In the rows, zero is written as 128.
Rows swapped in pairs by one turn or mirror: which row each one swaps with
The rows were stretched afterwards, more along some directions than others.
falu: [112 101 136  98 146 140 131 123 117 126 129 146 124 139 132 135 159 139
 111 108 117 138 111 130 145]
zisuk: [113 118 146 112 149 128 129 105 136  88 149 120 101 135 118 128 141 134
 140 103 134 151 127 152 118]
Kof: [141 108 151  99 161 129 153 128 121  92 151 134 138 150 143 132 148 141
 152 133 111 125  97 155 147]
Garim: [130 111 174 107 131 109 127 104 112  92 161 117 130 121 124 150 157 126
 129 125 101 147 115 170 138]
Lareb: [146 108 173  91 147 130 151 123 109  80 160 125 111 136 139 114 149 124
 129 146 129 122 119 172 130]
nupe: [139 129 172  97 154 129 157 123 127  88 154 111 119 133 120 133 137 148
 147 123 130 124 136 153 130]
vur: [121 107 144 114 159 133 131 123  91 114 148 133 123 146 105 133 175 139
 131 141 101 146  92 134 148]
met: [105 122 135  89 153 140 139 133  99 117 133 122 122 148  86 160 170 139
 117 112 107 155 107 144 127]
Pezo: [145 120 152  94 152 112 147 126 110  74 163 119 114 128 122 124 151 129
 117 128 116 152 108 162 122]
kes: [133 112 139 122 159 135 151 122 100  93 144 139 104 146 148 140 150 121
 107 143 131 122 119 143 137]
koson: [ 91 112 178 101 136 106 119 124 120 112 139 120 140 163 102 117 161 135
 151 126 107 128 113 122 153]
Fuge: [137 113 163 106 144 104 150 119 117  67 153 125 114 142 127 133 157 145
 119 148 110 121 126 140 137]
supi: [109 127 160 133 135 122 126 116 110  97 138 134 106 148 120 106 154 139
 132 131 127 140  95 141 130]
Voro: [111 115 185 124 138 116 135 105 130  83 157 134 110 161 130 138 140 122
 137 120 139 124 122 134 138]
gepaf: [120  90 142  94 155 121 114 134  96 114 135 134 107 152 125 123 176 110
 124 125 105 142  94 127 145]
Mim: [111 126 150 137 137 131 131 107 107 108 149 132 138 153 122 128 143 130
 147 126 106 146 101 165 155]
gak: [129 122 159 117 147 119 125 119 104 111 154 128 126 140 108 157 145 138
 146 118  98 140 100 152 136]
Tete: [112 114 127 111 150 130 128 112 112  89 135 143  90 142 122 120 156 140
 121  88 112 138 109 124 135]
domeg: [119 102 152 119 138 112 114 112 117  83 146 129 101 137 112 130 176 119
 128 107 103 141 107 108 148]
Ked: [137 100 141 106 165 118 138 143  95 104 146 141 123 166 125 131 166 145
 128 144 107 131  89 120 153]
peli: [119 104 146  95 147 116 130 147  77 100 137 133 115 148 122 146 169 136
 119 118 115 126  97 151 142]
nasek: [103 103 142  96 151 101 118 136 110  81 140 103 116 129 125 117 166 132
 124  93 135 141 109 140 137]
dofe: [125 121 132 105 149 148 145 107 125 117 147 128 139 129 121 142 141 169
 134 121 104 152 116 161 133]
laki: [103 129 181 113 130 104 120 132 120 115 134 128 139 165  95 108 153 151
 148 129 102 130  91 133 134]
giva: [135 124 155 117 143 103 150 139 113  84 147 117 133 143 111 138 159 152
 113 155 113 128 119 139 121]
sapa: [110 112 158 102 150 121 138 142  93 110 131 133 125 172 117 159 158 146
 124 127 118 117 109 144 146]
guf: [118  99 155  95 158 117 140 138  98 102 153 130 124 166 131 156 145 124
 128 121 130 127 116 147 136]
Zum: [118 110 129 112 163 133 133 131 125 107 136 136 112 148 134 109 141 150
 128 106 143 137 114 108 126]
kivik: [106 114 142  81 161 123 151 120 120  94 145 123 127 141 109 146 182 147
 120 109 116 155 115 138 132]
tuluk: [147  86 125  86 169 132 151 154 103  95 143 139 117 135 147 147 152 131
 101 141 132 125 105 143 136]
detor: [138 103 171 108 128 117 124 112 131  88 155 120 125 114 144 127 132 124
 138 121 119 130 120 158 134]
Dapub: [164 123 137 116 141 134 157 133 112  89 157 126 124 139 140 121 135 134
 125 153 115 125 106 167 124]
tubor: [130 107 122  96 164 128 137 139 126  91 127 125 101 139 123 120 159 151
 111 109 126 134 124 103 125]
pakap: [137 104 168 115 136 114 126 130  96 106 151 131 136 156 122 122 156 136
 142 153  97 119  91 142 159]
nibar: [ 93 139 136 116 140 132 141 126  92 117 140 128 124 159  84 142 168 147
 115 125 114 152  92 149 129]
fid: [116 114 148 130 156 126 122 112 128  96 153 122 123 131 121 117 136 133
 150 122 126 147  95 138 139]
dizev: [127 109 140  97 155 120 153 118 140  81 153 117 139 140 130 136 148 165
 115 127 125 138 134 139 133]
zeve: [107 116 161  86 146 111 136 137 106  97 144 121 146 151 101 141 160 159
 128 118 104 126  95 150 151]
duza: [108 108 138  97 136 130 137 116 117  78 149 132 106 146 126 107 163 125
 124  93 130 137 114 140 141]
Zekar: [119 123 162 100 132 109 126 117 127  82 165 113 120 146 108 115 149 118
 138 110 112 141 118 151 124]
sok: [111 117 155  92 140 128 150 125 113  84 140 125 109 147 128 117 166 133
 112 117 137 123 135 143 139]
Rima: [164 121 134 113 154 151 161 126 118  85 147 136 113 140 142 141 127 140
 128 140 115 125 113 167 124]
tig: [133 112 138  74 162 134 154 150  98  95 154 112 135 126 112 150 146 149
 126 136 120 136 102 180 128]
givu: [ 90 145 151 146 135 122 112 122 105 111 148 129 118 172  93 118 138 145
 141 126 126 142  83 138 131]
Lim: [141 110 154 119 144 112 127 147  94 107 149 117 135 135 122 127 162 124
 130 152 108 133  95 132 137]
gaf: [130 117 165 120 137 109 129 127 130  97 141 133 125 166 135 130 122 143
 117 124 128 121 120 136 125]
Kimus: [117 117 145 139 159 109 125 116 113 106 146 132 134 153 137 136 141 163
 138 113 120 140  92 126 147]
kek: [ 96 118 133 110 140 122 126 133  92 109 136 142 111 157 108 129 155 134
 111 110 113 151  80 144 132]
dugi: [119 124 154 105 138 123 145 125 111  85 144 132 107 157 124 129 145 139
 129  93 106 126 116 162 142]
losi: [143 127 144 119 124 109 127 121 107  84 163 110 117 130 118 136 159 132
 106 136 106 146 126 151 117]
venun: [117 118 160 104 145 112 123 128 132  79 139 106 128 161 108 117 147 135
 142 121 105 136 125 129 133]
pas: [ 99 109 144 126 150 120 115 118 114 109 145 126 126 132 103 147 152 143
 131 117 118 153  94 123 140]
Gasu: [115 140 170 114 142 106 143 118 101  74 145 120 122 165  92 164 158 156
 114 131  92 135 118 146 131]
biz: [108 140 155 141 137 116 140  95 109  88 166 137 119 168 103 155 147 147
 128 128 105 146 106 157 133]
Bobon: [127 117 148 112 154 123 155 124  97  90 165 146 125 164 126 150 150 144
 119 124 123 131  97 141 142]
dizet: [143 114 127 125 139 132 151 134 105 100 151 134 132 138 151 138 129 126
 108 136 120 127 115 152 132]
fovu: [108 103 151 127 142 125 114 114 121 102 146 133 118 140 123 109 134 111
 148 127 122 138  96 135 141]
valof: [110 121 154 105 141 122 146 118 116  80 149 117 108 137 109 116 162 142
 106 132 139 131 129 133 128]
Tiga: [115 112 151 108 155 125 131 116 111 100 141 122 112 151 100 141 168 154
 154 121 103 150 108 148 148]
kized: [110 121 136 116 170 122 160 129 109  95 153 135 114 176 114 163 144 157
 115 114 124 147 117 139 131]
Mipa: [134 108 173 108 125 109 130 107 103  93 159 131 123 123 126 151 151 115
 116 135  96 138 116 159 132]
vinu: [102 118 127 120 142 109 118 142  97  96 126 123 113 147  92 145 168 142
  93 108 109 136 105 116 136]

fid is swapped with Garim
sok is swapped with Ked
givu is swapped with losi
Kimus is swapped with nasek
dizet is swapped with kek
peli is swapped with Zum
supi is swapped with Lim

Rows swapped in pairs by one turn or mirror: which row each one swaps with
The rows were stretched afterwards, more along some directions than others.
vafis: [120 105 132 160 131 143 153 126 108 138 138 148 143 132 144 129 136 131
 147 109 135 141]
sule: [116 119 129 143 133 139 147 131 110 130 139 145 138 126 130 121 136 130
 156 122 125 133]
tup: [138 129 140 129 121 136 116 151 135 133  95 129 121 134 114  90 131 115
 131 153 135 138]
kivis: [136 125 138 109 134 134 114 149 138 145  89 123 117 140 122 106 124 126
 123 150 127 138]
bonot: [134 121 134 120 126 135 118 146 138 145  86 125 125 124 114 107 122 120
 129 151 135 140]
fozi: [132 109 127 175  98 151 137 133 120 138 107 145 143 139 124 119 112 122
 137 136 125 145]
rut: [153 121 132 144 108 129 136 122 130 129 129 120 119 110 112 117 138 149
 127 111 119 128]
vopos: [134 113 133 161 104 150 142 122 116 143 106 138 141 135 120 123 114 127
 144 142 121 137]
Vel: [135 131 132 115 140 138 130 123 133 135 137 141 119 106 131 129 119 132
 102 138 125 141]
Rok: [152 139 142 116 124 136 136 127 125 142 116 128 116 111 105 117 147 144
 140 115 127 129]
devol: [132 119 130 109 142 138 147 113 130 140 125 146 122 101 133 134 120 135
 116 148 119 130]
mevil: [131 126 137 124 135 131 111 136 123 130 105 120 128 132 126  94 134 116
 128 163 132 134]
fus: [135 128 137 128 125 133 109 149 145 142  85 116 128 128 110 104 120 122
 119 144 137 136]
Zepur: [149 115 127 128 114 133 145 135 120 125 125 146 125 124 133 150 123 122
 144 159  92 112]
Tos: [150 122 127 133 109 147 138 131 124 117 129 155 136 115 129 147 123 138
 148 120 109 115]
nid: [156 113 131 147 107 143 120 128 123 136 107 124 138 117 109  97 144 148
 141 106 119 139]
timu: [129 127 120 143  99 137 110 153 132 106  97 160 133 143 119 115 122 122
 141 127 120 131]
giriv: [150 122 124 123 109 149 138 127 123 113 135 147 125 110 126 136 124 139
 146 144 104 116]
nipa: [126 115 123 161 102 151 139 138 124 142 113 147 150 141 122 119 114 123
 145 125 125 136]
nud: [143 138 120 137 100 138 128 153 132 114 111 162 122 139 128 135 128 123
 133 136 120 112]
kod: [130 120 133 121 146 138 138 115 124 145 133 131 133 105 144 120 126 129
 114 136 120 130]
Vula: [127 124 132 106 131 138 117 141 133 141  93 120 123 135 121 103 130 126
 122 147 128 138]
nemen: [137 133 121 116 104 136 129 156 135 112 111 153 125 138 124 127 129 125
 133 129 118 114]
rilu: [140 133 126 138 101 142 112 156 125 112  89 163 126 146 110 120 128 122
 153 136 114 125]
Mivo: [156 130 119 118 119 133 139 140 118 121 134 154 127 126 135 140 126 120
 142 142  90 108]
dori: [150 121 129 125 120 135 138 135 117 121 125 154 124 122 137 154 122 121
 133 150  89 111]
Miduk: [153 128 132 114 112 142 124 138 127 137 117 128 127 115 101 112 142 147
 127 104 118 134]
Pir: [134 125 129 121 135 142 143 114 135 142 136 140 123 102 133 120 120 131
 114 148 130 137]
nodo: [137 121 130 129 132 133 124 137 137 133 114 121 118 126 126 103 131 116
 115 164 141 137]
tibo: [147 126 135 118 122 135 149 139 119 131 135 153 136 114 134 131 141 144
 155 100 117 129]
zop: [120 103 123 161 112 151 140 127 101 124 129 143 142 129 135 125 142 129
 152 120 123 133]
rof: [133 126 135 121 124 146 112 141 130 134  95 123 120 130 115 103 125 126
 124 162 139 144]
Vofat: [133 130 116 130 108 146 109 154 126 109 108 156 133 148 138 116 125 122
 143 118 123 126]
vin: [147 115 117 123 118 134 146 142 123 124 134 147 135 119 137 143 122 129
 140 139 101 112]
Nopu: [134 132 132 101 146 140 136 126 121 148 130 147 137 110 136 128 130 131
 120 133 118 131]
bav: [134 118 140 125 125 137 109 139 134 137  97 116 115 133 118 107 125 124
 122 154 134 137]
Los: [130 134 123 129 107 136 117 149 126 117 102 167 132 142 126 122 129 125
 147 117 127 120]
Dukoz: [145 139 116 115 104 141 112 156 120 113 101 154 131 145 126 121 133 128
 151 132 115 119]
legi: [152 130 115  98 122 143 135 121 129 139 128 128 123 141 133 126 126 156
 149 113 122 133]
lumav: [146 126 138 113 128 129 146 124 127 139 131 132 133 115 122 124 141 157
 157 107 127 133]
zom: [126 102 132 159 124 138 119 118 120 126 135 121 126 106 127 113 132 142
 116 130 121 153]
repa: [130 131 118 126 106 141 107 151 130 116 101 150 131 148 122 120 131 135
 141 121 124 127]
sodit: [134 138 115 111 101 153 115 144 130 111 110 168 112 148 132 121 125 136
 140 134 126 121]
Zenem: [152 128 116 100 118 153 136 115 117 139 123 141 130 143 133 129 128 156
 158 110 117 129]
Bef: [132 120 121 168 100 153 132 136 133 137 103 149 136 142 122 122 102 124
 137 133 129 136]
Vifu: [117 118 136 152 123 149 148 121 113 128 135 142 143 130 143 126 135 140
 158 104 130 138]
Fur: [134 127 128 106 135 144 140 114 131 139 129 157 115 108 132 130 122 138
 113 141 123 138]
keses: [155 136 118  87 126 146 141 118 131 139 122 143 117 139 140 135 120 143
 141 133 114 125]
fugu: [132 103 128 180 100 153 137 125 120 135  93 145 142 146 124 122 108 124
 144 143 121 138]
roni: [139 129 139 122 123 126 110 153 137 140  90 122 128 136 107 103 126 109
 128 168 133 133]
mukon: [144 137 127 120  97 151 119 150 127 115  94 164 127 140 118 126 130 140
 148 127 123 115]
Goro: [149 130 113 100 123 143 126 133 137 143 121 122 136 147 135 119 119 137
 139 111 125 132]
vizaf: [129 122 132 118 140 135 138 122 130 148 121 139 137 109 130 130 117 128
 105 131 122 131]
Pozo: [134 132 118 126 104 145 104 149 124 111 105 155 120 146 135 132 123 124
 139 127 115 129]
kavi: [153 138 119  97 120 148 128 124 136 140 130 131 122 137 122 112 126 151
 146 109 126 134]
dokav: [136 107 123 167 101 150 140 127 123 137  99 149 137 137 125 134 105 118
 135 161 112 132]
soni: [154 124 119 123 109 145 139 136 122 123 135 155 130 127 139 150 124 131
 144 135 100 113]
dun: [132 127 135 132 138 128 113 146 135 136 101 133 115 131 114 103 129 114
 114 163 131 137]
Poret: [151 130 122 103 121 143 137 119 129 142 111 133 128 147 135 126 123 147
 146 114 117 127]
daf: [129 101 132 173 105 150 124 122 109 121 130 144 133 124 136 110 133 137
 129 122 118 150]
dapi: [148 122 123 121 122 139 142 130 121 119 134 150 125 124 137 147 118 132
 145 135 100 109]
zomaf: [127 120 129 112 138 147 145 118 136 146 126 140 125 106 125 135 115 139
 110 142 128 137]

fus is swapped with Vofat
Tos is swapped with kod
Pir is swapped with soni
lumav is swapped with daf
Nopu is swapped with giriv
zop is swapped with Rok

